Each path below is one point turned by a fixed rotation once a step. After each direction that follows a path, write how fast that rotation turns it, in degrees per step (0 if it stays still).
Each turn is a multiple of 5 degrees from 10 to 175, or 0.
Each row of a path follows its step; steps can be skipped.
path 1
step 4: [ -3.1  -8.1  -8.3 -36.6   7.2   2.4 -19.6  15.1  20.5  20.5 -28.1   1.4
  22.2  -6.7   9.0  -8.2  -0.2   9.9  -3.3 -10.5  -9.4   0.9 -29.8  25.5
 -12.1   9.2  27.5  -0.9  -3.3 -15.3  -2.3  -5.2  -8.2   0.4 -12.4   5.2
  -2.9  -6.9  -8.3  14.4  -5.6  -6.4   1.7   1.5 -26.5   0.4  -2.6   3.9
 -21.4   5.8   4.8  12.8  12.0  -8.6]
step 6: [  6.7  -1.8 -19.0  -6.2 -32.7  -7.5  -8.7  16.4 -12.8  27.4  -6.9 -12.3
  -7.9  10.2 -20.7  11.8  22.3  -4.4  -7.1  17.2  -2.7  -3.7  -1.1  -3.0
  -5.3  24.1   8.3   1.6  14.0  -6.2   9.5 -16.5  14.6  10.5   9.7  18.0
  -4.1  -4.1 -24.1 -16.1 -10.3   2.6  -6.4   9.9 -11.2 -15.5 -10.4  -3.5
  -5.0 -32.8  -6.7   4.7  -3.3 -17.7]
step 7: [ 15.2  -2.0  -7.1 -14.1   3.5  10.8 -23.8  12.8  -5.4   9.7 -11.1  10.0
 -21.3 -14.0  -4.4   7.0   0.5 -30.2 -11.5  -8.3  -7.2  10.2  -8.9  -9.0
   2.2  34.9  -2.4  -3.1  16.6   0.6  18.6 -22.0  -0.2  14.7   1.8  -1.1
  -2.3  -6.7  -5.9 -24.7 -31.8   6.1  -1.9  21.0   3.4  -3.6 -21.2  14.2
   1.3 -15.2  -6.9  10.3 -10.1 -11.1]
step 9: [-14.7  15.5 -18.2  -0.6  -7.2  17.0 -19.4  11.8   2.1  11.0  -1.5  -1.6
  15.2 -16.0  -2.2  10.7   3.8  19.8  37.5 -20.7 -14.1 -21.2 -14.6   1.1
  -7.9   0.8  23.5   9.1 -10.3 -13.0   4.7 -28.1  -2.3   8.5   8.5  -7.6
 -12.3 -29.7   7.6  11.3  -4.0  -1.3  -7.3  -0.7  13.1   9.9  -4.4  -4.6
 -13.3 -10.7  -0.1  17.6  -1.8  -9.1]
step 13: [  0.9 -11.3   3.2 -14.6  -4.6   2.1 -21.0   0.2  15.3   3.0 -13.3 -14.1
 -30.5 -17.5 -10.4  14.5   8.1   8.0  -5.8  -9.0 -22.7   7.1   1.8  -1.9
   8.9  23.0  -7.9  -6.0   1.5  22.1   7.5 -20.7   1.1  -1.8   0.4  11.2
  -8.1  -2.0  10.6 -19.1 -28.0   5.8  -2.2  29.6   1.3 -22.9  -2.6  25.9
   0.9 -18.6  -3.0   7.8   0.5 -16.6]
step 22: [ -8.6  13.5   0.1 -13.8 -25.6   8.8  -5.2  27.6  -9.8  10.5 -18.2   8.1
   7.4  -1.6  10.5  -2.8  -1.2  -9.5  -1.0  -8.4 -27.4 -12.2   0.7  -9.5
   8.0   5.7  16.2   5.4  21.5 -28.4  -5.8  -3.1  17.8  15.4 -18.3   6.9
 -12.7 -24.6  -7.2   3.5 -10.1  -2.2 -19.9  20.6 -22.4  10.9 -17.7  -5.7
  -9.1 -14.5   3.9  -0.5   9.4 -11.1]
step 31: [  7.3  -8.6  13.9  -7.4  -6.3  -6.8  -7.2   0.5  12.5  15.4 -11.5  -8.0
   7.1  -5.2   7.6  23.0   4.7  38.3  33.2 -11.2  -9.4  -6.1 -12.0  16.0
 -14.7   6.8  14.2   6.1  -9.4  18.0   9.0 -28.6   7.5  -3.1  12.0  19.4
 -15.2 -19.7 -14.2   6.4  -9.7  -2.6  -4.9   3.7 -10.2 -12.3   4.2  -1.0
   7.4 -20.9  -6.2  22.9  -2.9  -4.0]
[-2.6  4.3 -2.2  2.2 -4.0  2.5 -0.7  2.8 -4.5 -7.8 -3.8 -0.8 -1.2 -3.1
  4.5 -5.2 -0.7 -6.0 -2.5  0.6 -1.7 -2.6 -3.7 -1.1  6.5 -4.5  4.2  2.4
 -2.5 -0.2 -3.7  1.6  1.4 -1.9  1.2  1.3 -1.7 -6.2  9.1  2.3 -0.3  2.0
  0.3  4.3  9.2  5.9 -7.7 -2.8 -1.0  0.6 -6.2  4.7 -0.5  3.5]
55
[ 2.1 -1.9 -3.6  4.6 -1.4  1.9  3.6 -5.2 -3.9 -4.8  1.4  6.3  5.5  4.3
 -0.2  6.8 -6.8  0.2  4.8 -3.8  5.3  1.4 -1.3 -4.2 -3.8  1.7  5.2  8.7
 -1.4 -1.8  1.7 -0.7 -1.6  6.1 -1.0  0.4  0.4 -3.0 -1.3 -5.9 -7.5  1.9
 -0.7  2.6 -1.4  0.1  1.2 -0.4  8.0  0.9 -8.2  0.3 -2.0 -0.5]
45
[-1.3  1.5  1.0 -2.2  0.8  2.3 -8.9  4.0  1.2  2.0  2.4  3.1 -0.4 -3.1
  8.5  0.7 -2.8 -3.7 -0.8 -2.8  5.8  5.1  1.5  0.7  1.7  2.7  3.4 -2.0
  2.8 -4.1  6.5  8.6  2.2  4.6  5.0  4.3  7.3  3.6  5.6  2.5  0.8 -2.4
 -3.1  1.3 -7.6  3.8  0.7 -1.7  4.6 -1.1  2.2 -0.9  2.4  6.7]
100
[ 0.8 -1.3  1.9 -1.6  1.0  3.0  5.3 -3.5  9.6  3.5 -1.0  1.2  2.7 -5.5
  0.6  1.8 -4.7  4.9  1.4 -2.2 -5.7 -1.2 -2.7  2.8  0.7 -6.9  0.3  5.6
 -3.2  3.2  8.0 -3.1  2.4 -2.2  9.9 -5.2  4.9  3.3  4.2 -4.8 -1.9  0.5
  3.4 -3.4 -1.9  5.1 -3.4 -3.5 -5.3  0.9 -1.4  3.0  2.4 -0.2]
65
[ 5.4  3.4  1.5  0.8 -5.2 -3.1  6.3  2.5  2.0 -0.6  2.9  5.6 -0.3 -0.7
  7.0  8.2  6.4 -1.0  3.2  6.5 -3.3  4.8  2.1 -2.6  6.6 -1.1 -4.2  1.0
 -4.2  0.1  0.2 -1.2 -1.0  5.1  1.7  4.7 -0.8 -2.8 -0.8  3.9  5.2  7.3
 -2.5 -3.3 -0.7 -0.9  4.5 -2.2  1.5  4.2  2.1  7.9  3.5 -3.3]
125
[ -0.8  -1.1   3.7  -0.1   2.2  -0.7  -7.8  -3.0   0.2  -3.1   6.2   6.0
  -3.0   1.1   3.8  -4.8   2.2  -0.8  -3.9  -4.4   2.4  -8.2  -0.4   0.4
   1.0  -8.7  -4.3  -3.2  -2.5   3.5  -5.2  -4.4  -5.5   0.7   3.3   4.4
  -3.0  -0.1  -3.5 -10.0  -3.0   0.2  -0.4   0.7  -5.4  -3.2  -0.4   0.0
   2.3   0.9   0.3   5.8   5.9   2.7]
135
[ 4.3 -1.2  3.3 -3.7 -3.2  9.6 -2.3  3.7 -7.2  0.6 -5.3 -0.6 -1.7  4.0
 -3.8  0.5 -1.5  7.2  7.2 -1.5 -1.6 -2.4 -2.9 -1.9 -0.6 -2.7  6.4 -4.4
 -1.5  0.7 -5.1  4.1 -1.6 -1.5  0.1 -0.6  1.8  2.0 -3.2  4.6 -2.4  0.6
 -0.6 -7.0 -1.9  2.4  6.3  0.4 -3.3  6.9 -1.9  5.1  3.7  6.7]
65
path 2
step 2: [ -2.1  25.9  -7.1  12.4  -1.5   9.1  15.6   1.0 -12.6   0.2  -0.2  -7.6
  27.7  15.7  22.9   8.4  14.6   9.8  14.6  19.8  -7.3  13.8   6.2  -8.7
  -3.5   5.4 -25.7   3.7 -14.2 -22.2   9.3 -23.0 -13.1  -1.1 -12.9   9.3
 -13.9  13.3  12.5  19.3 -12.5 -20.0 -12.4   4.8 -12.4  16.4  -0.4   6.3
   8.8   7.1  -8.8   8.8 -10.9   4.0]
step 7: [  6.4   2.9  -4.6  -2.7   1.7  -1.7   7.8   4.1 -17.2 -12.2  17.3 -15.4
  -6.6  10.0  -7.3  -6.1 -31.7   5.8   5.3 -12.1 -10.7  14.8  -0.3   5.3
  -1.5  -1.5  -2.1 -14.6   6.7 -32.1  18.4   8.2 -18.2 -14.0  12.6 -13.5
   9.5 -10.7  -0.8 -10.0   8.2 -19.7   1.1  -1.5  -8.9  -5.9 -14.8  15.4
  18.5  24.0 -26.9   8.0   4.6 -21.2]
step 10: [ -9.1   0.8  -5.7  21.0  -7.7  17.2   7.1  11.0 -10.2   7.4 -39.5 -17.9
  13.8  -0.3  14.1  -3.5  -2.2   2.8  -4.2  25.6  12.6   1.1   6.6   1.1
   4.0   6.9   8.3  -3.7   2.9  -5.1 -10.4   7.1  -3.8  15.1  -5.6   1.6
   3.7   8.8   4.6  13.0 -10.6   2.7 -31.9  11.1  -3.6   5.0  26.1   6.0
  31.0  -7.3  -7.3   3.9 -25.0   6.2]
step 15: [  1.0  -3.5 -15.0   4.1  -8.1   6.2  13.6 -15.1 -11.3 -20.1  11.9  -5.1
 -14.4  -4.6  20.7   1.2 -15.6   3.4  -2.3   6.2  10.0 -19.5  -8.0  21.4
   0.3   2.7 -10.9  17.6   8.6  -3.2   8.0  19.5   5.7   4.0  -0.3  -3.5
  -1.9 -22.6  -2.7  -8.5   3.9  -7.2 -16.5 -10.5 -22.2  -3.2   3.7  35.5
  20.0   4.0  -2.8  29.7   3.2 -25.0]
step 23: [ -3.2 -22.1   5.6  24.2   4.9   2.7  -6.6  -7.2 -27.5 -11.3  16.0   3.8
  20.4  12.7   3.9  -6.1  -8.8  31.1 -15.5  12.0 -12.7   1.3   8.0   3.8
   7.1   3.1 -18.1   5.1  -1.1 -17.9   9.8   1.4   9.7  -5.8  -5.5   8.0
   2.0 -22.0   6.5   5.7   8.9  -8.2 -10.3   7.5  -2.7   2.9 -17.3  34.1
   6.0  25.3   1.1  -3.8   0.7 -10.0]
step 24: [-20.3 -16.1  -4.0  -8.8   2.2 -12.5   2.3 -16.8   3.1   3.7 -30.7   3.1
   7.4  -4.5  10.0  13.6  -7.4 -11.6  -6.4  -7.9   8.7   4.1 -20.0  -9.4
   9.1  13.3 -14.1   0.3  11.8   4.9 -12.3 -18.2  -9.8  -5.2  32.4  -3.9
 -20.7 -11.6 -23.1   1.3   0.5 -13.7  17.9   2.7  25.6 -13.3   7.1  -1.5
   5.5  13.4 -24.8 -14.4   2.6  -4.4]
step 32: [  3.4  -5.4 -23.2 -17.3   3.8 -17.9  18.2  -0.5   1.5   0.2  -0.3   1.2
  -2.0  26.5 -12.1   5.8  -9.3 -15.0 -11.6 -22.2   8.6  29.4 -28.6   7.3
   4.5  -2.5  -4.6   9.7  -6.0 -17.5 -13.5 -12.0 -20.3  -1.7  17.8 -10.3
 -16.3  -9.9 -13.6  -4.7   2.0 -23.8 -10.4  14.4  -1.5   6.8   9.5  -9.8
  -5.5  16.2   6.4  13.7 -12.0  -8.3]
[ 4.4 -2.2  3.0  1.2 -2.6 -1.7  2.6  0.7 -1.8  3.8 -5.9 -7.7  2.1 -5.2
 -3.9  3.7  5.1  0.0 -3.2 -0.3 -2.5 -1.5  4.0  6.4 -1.2 -0.8 -2.4 -6.7
  7.1  4.4  2.1  0.4  1.9 -3.1  3.5  3.0 -3.8 -7.3 -6.9 -3.3 -0.1  0.8
 -2.7 -2.7 -8.0 -1.7  0.2 -3.3  4.6 -4.2 -6.9 -0.7  1.0  5.1]
155
[ 7.9  5.1 -1.0 -0.7  4.6 -7.0 -7.5  2.6  5.8 -1.2  1.1  1.1  4.3  3.2
  1.0 -0.3  0.1  8.9 -2.7 -0.8 -4.2  3.5 -2.0 10.7 -2.7 -1.8 -1.6  1.2
 -1.3  1.0 -0.8 -4.0 -2.7 -4.6  3.2  5.2 -1.7  1.0  4.7  5.8  2.7 -2.7
 -0.7  5.4 -4.1 -2.5 -1.4 -1.9 -0.9  0.2  5.4  4.8  2.5  0.9]
155
[ 2.5 -9.2 -3.8 -3.4 -4.2 -0.4 -5.6  2.1  0.1  5.2  1.8 -2.1  1.8 -3.1
  5.0  4.7 -6.3 -1.7  4.7 -3.9  1.2  6.4  2.5 -1.9 -0.5 -2.8  3.6  1.5
 -1.9 -0.5  1.7  0.1  2.0  1.2 11.8 -3.5 -0.2  2.6  0.6 -7.0  2.8 -1.2
 -6.1 -1.1  1.6 -0.2  2.4 -2.1 -3.7  0.6 -0.6  6.0  8.1 -0.4]
175
[ 3.5  1.4 -5.1 -0.9  0.4  0.1  2.5  0.6  0.9  1.8  0.2  2.5  4.9  0.4
  7.7 -6.3 -4.4 -3.8 -9.1  4.2  2.5 -2.4  5.7 -3.7 -2.2 -4.0 -3.2 -6.3
 -4.1  3.0  0.5 -7.5 -0.6  8.6  2.2 -0.8 -3.9  3.6 -1.2  0.9  2.2 -0.5
  1.7  0.6  4.9 -0.9 -2.6 -5.4  7.3 -3.9  0.5 -1.1 -2.3  6.2]
175
[ -7.9  -0.6   4.7  -2.3   3.1  -1.2   0.8   0.7   2.6  -3.0   0.7   1.5
   1.6   4.6  -3.8  -3.0   2.6  -2.2  -2.2  -0.7  -1.0  -1.8   3.2  -1.3
  11.2  -0.9   7.3   4.6   5.9   4.2   5.7   3.1  -1.4   1.7   2.5  -1.8
  -5.0   5.1   1.1   5.0   4.3 -10.3  -0.9  -1.2  -2.0  -0.9   4.1  -5.9
   3.9   0.9  -2.7   3.1   3.0   2.1]
175
